(in the rows, 128 means zero)
Turns, then the turns between two rows, first turn first; the first pair answered:
turn V:
[155 134 152 215 137 176 116 123 147 119 105  92 150  99 143 126 129 136
  96 135 180 161 127 128 127 138 108 158 113 142 135  60 122 170 138 122
 100 144 120 117 142 108 106 165  85 162 146 128 191 179 106 157] -> [152 128 160 222 148 159 101 144 157 137 124 100 126  85 144 135 130 121
  99 137 171 154 107 135 122 143 105 155 132 140 144  62 103 176 119  99
 115 157 130 102 163 108 103 153 100 148 131 126 159 194 101 160]
[ 99 161 137 125 132 100 116 114  91 121 119 113 112 119 149 103 142 150
 152  72 109 135 127 119  93 136 152 122 129 137 169 170 154 148 120 124
 110 130 133 144 128 144 136 139 105 147 113 141 106 119  95 124] -> [103 171 139 123 150  92 117 120  93 123 109 106 110 133 142  92 141 172
 145  82 115 128 139 124  87 148 144 126 132 141 163 159 156 141 126 113
 108 114 140 138 131 138 133 130 103 142 122 131 114 119  99 125]
[132 123 128 125 142 105  97 117 131 137 131 126 114 103 130 109 172 167
  81 146 106 131 139 123 124 183 154 156 117 159 108 129 149  89 170  99
  95 124 159 135  98 142 148 126 101 110 130 113 134  99 147  98] -> [131 100 138 131 125 104  85 122 140 142 166 150 100  67 141 129 171 132
  95 129  94 138 108 126 127 168 163 138 128 156 131 153 133 101 145 106
 113 157 151 132 103 157 148 127 109 112 101 128 103 112 137  96]
turn D:
[132 104  97  99 142 102 122 207 155 134 131 155 107 158  80 158 130 123
 102 151  81  59 103 123 121 119 125 122 168 137 125 107 107 135 103 115
 123 186 120  75 149 138 120  81 162 138  96  94 103 164 133 140] -> [147  95  73  96 152 131 125 192 149 126 118 146 123 175  77 155 126 138
  92 178  98  62 118 119 127 123 113 134 152 138 100  80 103 128 115 130
 110 176 125  76 150 130 129  80 164 129 120  90 131 163 137 126]
[115 110 129 131 115 122 138 131  93 113 123 129 138 131 116 144 127 141
 127 129 138 151 142 120 135 118 144 140 138 128 130 135 134 100 116 124
 148 124 117 139 139 166 147 143 148 123 138 113 135 122 137 125] -> [110 116 135 132 115 117 143 139  95 120 123 130 133 129 118 148 127 138
 128 121 132 150 138 118 132 121 146 136 142 126 135 137 135 103 117 122
 152 124 116 142 140 168 140 146 146 123 133 116 134 123 137 133]
[119  87  99 163 134 133 151 166 130 117 114 101 154 150 133 170 135  93
 137  68 143 157  83 103 143 144 158  97 131 109 140 150 139 164 120 141
 140 140  87 140 134 104  95 183 163 114  94  98 110 128 138 131] -> [142  78  79 162 144 172 143 133 125 104 114  92 166 150 133 162 131 115
 124 101 167 165  91 102 150 146 138 104 113 110 111 118 133 154 135 153
 126 128  95 136 143 110 110 179 173  96 123  97 137 140 138 108]
turn Y:
[138 133 122  90 136 172 142 131  94  90 106 125 145 137 153 147 158 144
 125 115 119 166 117 138 164 132 143 101 121 127 142 155 163 121 128 125
 149 133 112 140 139 133 112 150  87 136 155 126 136 110 138 143] -> [130 145 143  92 145 147 131 149 105  98 126 130 130 125 160 148 160 137
 132 107 102 158 108 142 156 133 148  95 144 129 160 172 153 124 120 106
 166 138 120 135 141 138 104 136  91 136 138 126 109 115 133 151]
[131 115 148 139  92 112 102 120  88 137  78 132  95 133  88 105 146 126
 130  90 173 156 154 136 145 162  96 119 109 145 120 111 124 127 146 101
 151  97  84 106 113 142  94 125  83 121 128 108 156 113 127 120] -> [130 110 140 130  71 116 113 115  99 128  93 137 105 142 103 111 156 108
 134  74 161 145 160 122 144 145 107 112  91 137 130 123 128 113 153 133
 153 108  91 124  99 145  97 129  50 134 119 119 158  99 125 134]
[103 126 155 146 129 152 129 126 157 153 125  81 121  82  99 141 137 117
 149 116 112 132 125 145 135  95 136 140 143 174 164 146 126 178  71 121
 124 174 152 109 126 125 101 161 157 156  83 125  82  79  74  96] -> [117 123 137 146 140 177 137 110 134 147  95  73 133  91  78 140 125 135
 141 138 141 153 133 151 141 107 124 149 134 182 132 118 135 183  81 121
 109 160 139 107 131 114 112 175 176 141 112 121 109  83  77  80]
turn L:
[140 122 126 115 109 138 128 117 132 115 142 124 142 117 139 127 132 122
 125 123 112 127 118 125 127 118 138 124 124 116 134 133 122 132 124 148
 132 140 138 134 126 147 131 128 122 134 118 123 120 123 128 122] -> [139 121 125 113 110 140 130 115 133 115 141 124 145 120 139 127 130 126
 124 126 113 121 114 123 124 119 138 123 120 117 131 128 118 127 126 147
 131 138 141 135 123 147 132 126 118 136 119 121 122 124 128 119]
[163 115 131 114 155  93 135 159 137 150 117 133 117  95 141 148 130  93
 130 190 108 126 150 138 107 150 119 126 108 162  93  58  58 110  81 116
 107 121 138  91 167 152 121 121 155 118 149  80 108 108 141  96] -> [152 118 141 123 146  84 134 169 131 155 114 141 108  79 134 163 129  76
 142 175 104 135 135 143 107 150 125 119 113 166 103  74  68 121  69 105
 113 132 122  88 164 152 114 134 160 124 134  84  95 110 137  97]
[121 122 131 139 129  85 117 156 144 139 146 140 108 114 149 148 141 109
 128 116 103 122 112 126 120 137 130 116 161 133 147 145 100 130  96 112
 146 151 126 117 138 134 121 110 127 130  92 119  96 131 119 138] -> [118 128 139 135 123  80 121 146 151 136 149 135 113 115 158 134 144 114
 126 110  94 118 124 121 118 139 136 119 160 135 157 162 106 121 108 122
 143 145 138 130 126 135 125 112 117 137  91 117 100 123 121 140]

(two turns a pair)
[128 139 144 114 124 101 135 153 138 111 155 149 133 135 123 134 134 122
 157 132 112 115 143 106 117 114 145 127 119 149 155 136 101 119 127 137
 123 140 121 129 111 136 139 114 117 124  99 153 113 134 121 128] -> [129 132 140 124 117 125 140 131 113 105 136 147 144 121 108 135 122 124
 158 125 136 142 143 104 130 117 141 126 106 156 145 136 121 129 129 146
 118 138  96 133 111 141 150 146 135 121 111 164 132 134 118 120]	Y, V
[118 160 152 134 137  83 101 119 138 137 181 144 106  72 141 131 111 131
 129 103 109 119 134 139 126 133 112 120 175 136 146 156 123 141 110  95
 163 139 148 124 141 141 138  98 138 106 103 133  76 142 109 115] -> [108 175 155 131 113  84 120  98 123 117 164 129 128  77 144 113 115 139
 131  75 107 129 153 125 133 124 121 116 157 134 160 184 156 136 130 113
 158 131 140 149 112 148 144 123 117 133 104 145 103 118 111 124]	V, Y
[124 120 126 132 132 126 138 147 162 152 132 142 121 143 137 132 129 113
 141 123 111  91 103 117 128 107 139 137 118 119 134 128 108 125 122 125
 126 143 136 120 137 116 115 112 119 127 119 122 118 119 146 141] -> [117 131 138 136 135 115 129 148 158 154 130 140 117 135 135 125 129 121
 139 116 105  96 105 124 129 114 137 138 133 123 136 133 116 130 121 107
 127 138 134 118 136 119 111 116 125 130 111 116 111 119 145 142]	V, Y
[102 174 157 135 133  83 108 154 143 112  93  91  93  85 110 103 114 149
 140 111 124 135 154 136 138 102 140 135 158 145 114 171 146 138 130  86
 122 117 120 119 110 130 105 140 138 135  91 167 116 126 133 135] -> [101 170 148 120 116 102 121 125 143  88  97  84 114  99 125  91 119 152
 133 110 119 136 172 117 140  87 145 134 132 139 116 178 160 123 150 121
 114 111 128 144  95 137 114 148 117 143 103 174 137 106 129 131]	V, L
[170  99 102 102 133 179 166  96 139 116 136 157 107 159 123 175 122 143
 142 159 149 110 133 155 177 146 128 182  99 143  95  88 131 115 136 150
 111 119 141 136  97 109 159 123 134 103 182 142 144 114 127 103] -> [162  86 118 120 126 165 156 123 124 131 137 177  88 124 101 205 118 108
 164 133 155 132  95 170 179 143 138 172 113 144 111 105 131 149  98 131
 127 145 110 123 102 111 151 146 160 102 159 146 117 130 114 107]	L, L
[141  89  99 148 107 170 108 102  93 120 130 142  99  92 107 145 117 107
 112 123 147 153 126  99 160 131 115 109  97 137 102 124 125 150 141 139
 101 160 109 123 136 142 149 155 170 121 124 137 156 144 135  88] -> [113 130 140 154 124  92  93 152 110 149 137 141  62  89 108 131 126 115
 121  98 109 123 123 115 140 151 119 107 145 141 134 156 124 155 119  75
 124 152 119 108 143 131 118 130 167 132  88 120 108 146 137 114]	V, D
[141 127 113 135 127 140 144 142 132 147 105 150 116 156 112 156 127 114
 129 151 158 109 104 147 144 131 121 127 122 106 131  78 114 110 126 131
 120 107 103 110 124 116 110 126 145 119 123 123 127 129 118 136] -> [129 131 122 130 120 121 141 150 152 145 126 152 106 152 128 160 136 101
 135 135 134 100  99 141 138 126 135 122 131 102 149  96 106 104 121 133
 132 121 115 116 118 124 102 118 133 133 104 128 106 124 118 148]	Y, Y
[125 132 159 125 105 126  58  48 103  91 156 128 186  51 171 113 135 113
 147  56 157 150 139  80 153  94 113 104 113  94 138 191 162 134 111 136
 124 108 150 190  74 197 130 158 106 158 143 130 117 152 116 108] -> [ 94 174 192 132 122  42  67 148 118 146 111 139 133  93 143 124 141  99
 157  39 133 113 126 108 132 126 127 113 153  95 153 189 163 151  76  64
 139  99 136 164  71 154  81 138  95 164 110 109  81 150 126 160]	D, Y
[115 148 136 117 115 140 150 123 113 121 104 136 141 133 126 128 135 124
 140 101 113 146 133 121 124 122 140 128 107 127 146 156 156 136 135 122
 125 117 101 159 115 134 134 164 113 146 116 133 154  91 124 156] -> [136 145 148 119 169 135 107 115 128 134 135 123 118 109 129 119 130 155
 128 153 127 139 124 145 114 148 109 138 142 141 123 132 118 133 131  76
 132 109 140 116 165 134 142 125 153 109 125 107 122 132 123 121]	D, V
[140 108 133 108 122 138 128 106 147 127 156 148 135 110 141 146 124 116
 126 127 101 140 113  97 117 140 131 131 108 106 132 153 115 128 119 144
 134 142 136 136 140 137 143 107 114 151 126 129 127 105 121 135] -> [145 102 126 102 127 149 130  98 146 127 154 146 145 121 140 146 122 122
 123 136 108 142 120  94 122 139 128 137  98 106 128 140 113 125 129 148
 126 136 135 138 142 134 149 110 111 148 140 126 135 104 123 133]	D, D
[131 154 170 140 120 115 115 116  68 112 148 140 108  82 125 123 122 127
 119 108  87 175 164 108 119 118 117 121  95 141 143 122 143 156  90 103
 141 139 100 154 133 138 143 163 152 109 134 126 135 142 141  78] -> [126 177 175 133 138  99 114 116  72 114 139 124 104 104 123  99 127 156
 114 124  83 160 184 117 113 130 110 131 103 143 138 119 145 141 103  83
 143 117 120 149 137 129 138 143 149 106 144 117 142 141 146  78]	L, V
[137 141 164 136 156 126 126 118  96 129 109 122 154 129 102 116 126 187
 136 133 146 146 141 123 138 140 118 140 122 143 105 115 155 127 143  91
 120 116 118 126 128 114 139 133 124 107 121 118 150 141 120 121] -> [131 125 181 144 133 111 109 129 108 129 146 137 141  90 122 132 131 152
 149 101 124 149 115 116 135 125 130 118 135 140 140 154 146 134 122  99
 143 148 116 128 126 134 135 142 124 120  87 128 114 148 112 123]	V, L
[127 121 129 135 118 135 114 113 112 125 112 119 139 113  97 125 117 129
 119 135 138 152 141 118 135 144 102 131 116 127 120 137 151 139 128 118
 123 124 127 132 131 128 141 143 162 125 135 134 148 134 129  99] -> [128 114 119 126  99 138 129 104 129 110 129 122 151 128 120 126 126 121
 119 126 120 136 151 102 134 123 113 127 104 118 131 147 150 124 141 151
 120 134 140 152 116 136 138 140 131 135 134 142 153 120 127 109]	Y, L
[109 149 154 115 124 107 125 170 140 149 135 126 114 123 140 130 137 100
 138 103  93 125 131 131 119 123 156 125 142 138 159 165 154 129 123 117
 153 161 132 136 139 114 112 135 109 139 100 126  66 115 114 160] -> [111 167 154 120 163 113 112 158 120 157  98 107 110 127 108 106 124 150
 125 135 124 140 149 148 122 153 125 141 151 148 121 134 160 135 135  73
 143 127 136 111 160 103 116 129 142 120 132 107  90 131 116 140]	L, Y
[125 118 147 129 130 159 148 136 111 163  91 108 136 148 109 129 107 157
 106 132 152 120 145 146 143 154 128 165  94 149  95  82 119 144 122 106
 139 129 106 127 131 114 136 118 115  86 165  98 130 129 120 113] -> [122 120 149 115 130 127 148 166 151 175 134 121 113 156 135 133 126 135
 112 131 114  81 136 141 127 148 139 157 106 136 121  91  90 132 113 107
 155 140 130 125 130 108 121  81  89  90 139  92  94 134 123 128]	Y, V
[ 96 137 116 101 139  97 123 152 149 122 129 146 139  86 132 120 104 112
 121 124 113 132 112 159 153 141 167 134 116 136 113 128 111 138 128 139
 113 172 137 132 140 118 151 156 108 112  97 146 118 130 116 148] -> [108 130 114 102 143 116 112 132 149 115 139 144 144  76 137 117 103 123
 118 136 122 138 111 158 154 141 159 134 115 140 103 117 103 135 131 143
 115 172 142 131 149 128 163 156 117 102 110 143 129 135 118 130]	D, D
[137 123 157 140 154 143 101  98 123 122 140 115 138 103 147 126 127 158
 122 166 136 143 123 142 131 134 107 124 160 144 120 134 104 134 128 103
 131 121 150 104 153 142 158  97 170 117 131 124 122 150 130 104] -> [129 112 147 121 111 149 123  92 144 101 166 123 149 115 181 131 144 132
 129 136 105 126 127 114 130 102 130 110 135 127 146 157 103 117 139 157
 133 136 158 138 124 154 157 103 125 146 118 142 126 123 132 125]	Y, Y
[120 127 138 114 124 124 147 144 123 110 103 137 138 147 119 131 146 120
 136 117 126 121 152 116 127 120 126 127 143 145 126 136 142 131 127 124
 113 121 119 134 110 129 123 135 121 134 134 131 141 120 144 137] -> [126 117 139 112 123 140 130 116 132 100 137 133 147 121 139 127 145 124
 136 125 124 118 152 108 133 111 119 118 144 146 131 144 129 126 138 140
 121 129 135 134 120 151 134 130 130 132 139 134 130 134 136 116]	D, Y
[122 116 154 136 131 115 115 132 107 121 134 123 119  74 135 136 119 123
 137 116 112 157 106 128 122 141 132 104 155 134 144 169 138 139 101 116
 137 142 132 135 132 137 131 143 143 135 104 143  93 128 124 126] -> [118 134 154 118 135 112 125 106 114 107 143 103 137  93 155 109 133 152
 123 111  99 141 143 111 121 140 130 113 144 130 148 173 149 115 133 130
 126 123 156 150 122 141 137 134 117 151 121 140 109 112 131 123]	L, L
[118 131 142 121 197 135 113 119 102 139 133 145 155 139 141 154 146 172
 126 162 146 107 124  88 137 143 117 118 103 158 155  92  98 165 140 142
 116 114 118 102 160 119 130 107 135 102 110 138 134 152 103 140] -> [117 115 138 124 167 149 119 110  87 127 129 152 165 127 141 165 143 148
 137 139 149 126 112  79 145 126 125 105  89 157 164 110 115 177 135 168
 113 129  92 121 146 129 134 141 135 114 103 155 141 142  96 142]	L, V
[143  98  90 132 108 168 146 153 126 155 110 165 115 143 106 158 110 124
 125 141 153 134 119 144 145 133  92 152 110 148 107  83  95 135  99 119
 117 153  89 105 129 109 115 149 136 110 143 115 156 160 127 141] -> [120 112 136 141 100 142 113 141 122 155 155 164 104  78 128 155 114 118
 140 100 128 147 110 145 142 128 103 132 138 156 146 149 104 141  80  98
 146 169  97 112 133 139 117 154 148 129 101 126 111 168 119 128]	D, L
[142 127 146 137 128 119 107 125 128 107 137 143 125  86 135 107 126 110
 134  89 110 138 134 132 128 117 135 102 128 131 155 166 132 134 110 109
 136 152 139 149 112 145 140 137 136 145 108 141 100 124 106 144] -> [150 142 125 128 152 134 121 109 120 103  92 124 147 137 123  77 127 161
 111 123 126 129 171 135 130 137 115 124 107 137 121 124 142 117 147 106
 109 113 147 148 109 121 145 127 129 137 149 125 152 112 118 139]	V, L
[130 102  96 145  95 146 129 115 131 136  90 139 100 133 113 151 116 141
 118 154 165 138 126 121 144 109 116 111  96 116 101  94 111 157 133 125
 112 132  93 128 128 100 138 139 134 120 167  99 150 134 157 111] -> [137  90  97 136  78 147 120  95 158 123 143 142 108 108 153 149 128 126
 116 144 140 127 126  99 143  89 130  97  94 112 123 120  96 141 137 153
 126 151 123 145 128 121 151 131 111 135 155 111 132 136 153 106]	Y, D
[149 117 104 114 148 129 124 146 138 147 115 133 118 155 121 135 129 141
 110 165 143 115 120 136 125 139 120 155 126 135  94  71 110 121 132 116
 102 118 134 110 134 112 122  90 127  95 155  99 138 139 122 119] -> [137 115 114 103 128 103 127 155 167 146 155 144 110 150 154 139 144 112
 119 136 106  91 114 119 119 120 139 140 130 123 132 111 103 112 125 132
 119 139 154 128 125 124 113  77  96 120 120 108 107 123 126 137]	Y, Y
[127 138 174 116 159 110 127 168 150 151 149 139  70 121 127 118  99 128
 144 144  84  94  99 134 115 158 126 154 193 144 138 137  77 108 147 112
 131 145 165 125 160 133 125 112 105 183  82  71  95 113 147 160] -> [126 157 161 107 172 123 149 156 136 139 109 121  90 157 117  93  96 163
 129 157  92  93 137 130 121 170 118 166 173 143 119 117 101  92 180 112
 109 109 162 138 149 125 129 117  89 190 117  60 143  89 156 165]	V, V
[171 115 150 105 124 170 125  96 139 118 110 130  88 101 119  67 142 159
 130 106 132 154 178 144 137 131 146 163 124  91 105  99 131 135 163 131
 164  99 125 143  91 129 136 150 148 163 126 160 171 158 158 151] -> [163 121 155 105 129 134 131 154 156 149  98 146  60 126 114  81 146 136
 139 105 117 130 161 156 121 134 147 167 139  89 108  90 119 145 140 104
 173 105 115 129  91 107 109 132 145 158 108 155 146 160 159 177]	V, D
[118 141 166 142 129 104 126 171 132 167 137 144  96 107 114 137 133 105
 138 101 112 124  96 141 135 129 132 114 136 122 164 165 132 141  87  91
 156 132 129 134 130 122 109 144 128 128 112 119 100 120 139 133] -> [133 135 155 150 148 135 119 142  98 162 107 131 107  96  87 131 116 128
 132 129 150 156 100 150 150 143 110 126 128 137 128 142 143 149  90  84
 134 121 112 125 141 117 125 162 163 107 141 115 129 134 137 108]	Y, D
[133 141 117 134  89 132 153 153 117 128 127 129 114 155 129 140 144  89
  83 138 130 108  88 150 100 143 125 133 134  96 108 115 122 140 104 108
 136 173 148 103 129  91 143 115 129 116 145 161 111 148 109 147] -> [133 151 116 128  97 134 156 156 117 125 112 124 113 171 126 127 142 103
  79 145 133 103  99 151  97 152 118 141 132  98  96 106 130 137 113 102
 132 164 150 104 126  84 144 110 127 116 155 154 125 148 114 151]	V, V
[143 108  90 120 132 142 128 151 142 171  99 150 112 162 129 149 136  94
 104 145 155 115 129 121 136 114 118 129 105 130  98  92 120 159 109 139
 123 111 130 121 143 105 129 132 118 119 129 136 140 122 131 148] -> [148 106  99 122 126 171 116  91 126 139 122 132 143 127 143 130 130 116
  99 146 159 142 145 110 146 106 116 120  97 135  97 116 134 153 129 161
 121 115 142 142 144 136 162 149 129 126 142 142 158 121 119 117]	D, V
[188 103  70 120 143 140 120  35 164 111 127 117 131 146 144 138 110 161
 102 183 139 144 121 128 153  93 155 127 113  95 159 111 124 119 120 143
  96 132  94 171 111 111 125 154 132 143 114 118 133 103 155 135] -> [194 109  78 126 173 123 101  63 171 133 125 123 106 151 131 139 108 169
 101 204 147 138 109 147 146 111 144 133 133 103 149  89 103 129 106 107
 100 131 101 138 137  93 119 131 153 124 113 102 112 127 157 132]	L, V
[125 157 170 126 127  84 100 109 109 137 142 101 122 112 163 103 143 169
 115 108  91 147 115 137 100 148 133 126 142 148 145 162 138 101 129  97
 124 139 125 119 131 153 118 139 125 137 141 129 117 140 129 139] -> [127 154 167 128 127 100 103  97  89 132 129  96 132 104 148 103 133 171
 115 111 106 164 116 141 112 146 130 124 140 152 136 154 149 108 128 103
 116 136 112 121 130 149 127 158 135 135 150 131 129 142 126 133]	V, Y
[133 110 131 135 132 144 116 115 117 135  94 131 129 132 108 124 118 140
 115 153 154 139 130 135 144 142 126 126 121 134 113 106 140 129 132 133
 125 108 118 117 141 111 128 141 135 123 144 129 138 137 126 133] -> [129 105 139 145 127 137 107 126 116 139 101 136 120 116 108 139 116 122
 129 140 152 144 111 136 142 140 131 119 130 137 122 118 135 138 113 130
 135 124 112 113 141 115 124 142 144 123 127 134 123 146 121 135]	L, V
[122 142 135 126 107 109 137 176 146 144 148 145 109 132 136 155 130 105
 142 116  94 100 113 129 127 110 138 112 138 115 149 130 108 125 109 135
 143 146 132 124 112 115 114 127 117 133  86 123  91 119 144 160] -> [120 150 136 112 111 109 145 156 154 133 152 136 120 148 148 137 137 126
 134 119  85  88 136 115 120 111 134 117 129 113 150 134 113 107 131 148
 137 133 150 139 103 118 115 116  98 140 100 119 105 109 144 158]	L, L
[142 140 133 132 158 122 121 122 138 126 150 132 104  99 135 120 124 128
 139 163 130 144 119 125 121 111 116 120 138 136 105 140 104 148 113 133
 133 135 163 108 151 130 141 101 128 114 117 124  89 150 121 103] -> [147 124 120 137 153 147 128 112 118 121 127 135 112 102 116 128 118 121
 146 168 153 161 118 125 129 114 115 119 126 137  92 124 114 159 110 145
 122 135 142 106 149 128 147 123 140 108 131 130 110 146 118 100]	Y, L
[109 139 155 120 129 112 108 129 123 114 144 127 104  99  91 122 126 152
 161 120 120 168 124 156 169 122 137 123 132 140 117 125 143 159 114 102
 118 119 136 121 115 164 141 164 134 154 125 128 123 128  97 151] -> [107 134 146 118 116 124 118 126 122 110 133 130 114 111  91 122 128 147
 159 118 123 172 126 151 172 119 140 125 118 138 116 126 152 154 119 115
 110 122 132 130 112 159 142 178 124 160 130 131 136 118  97 158]	Y, D
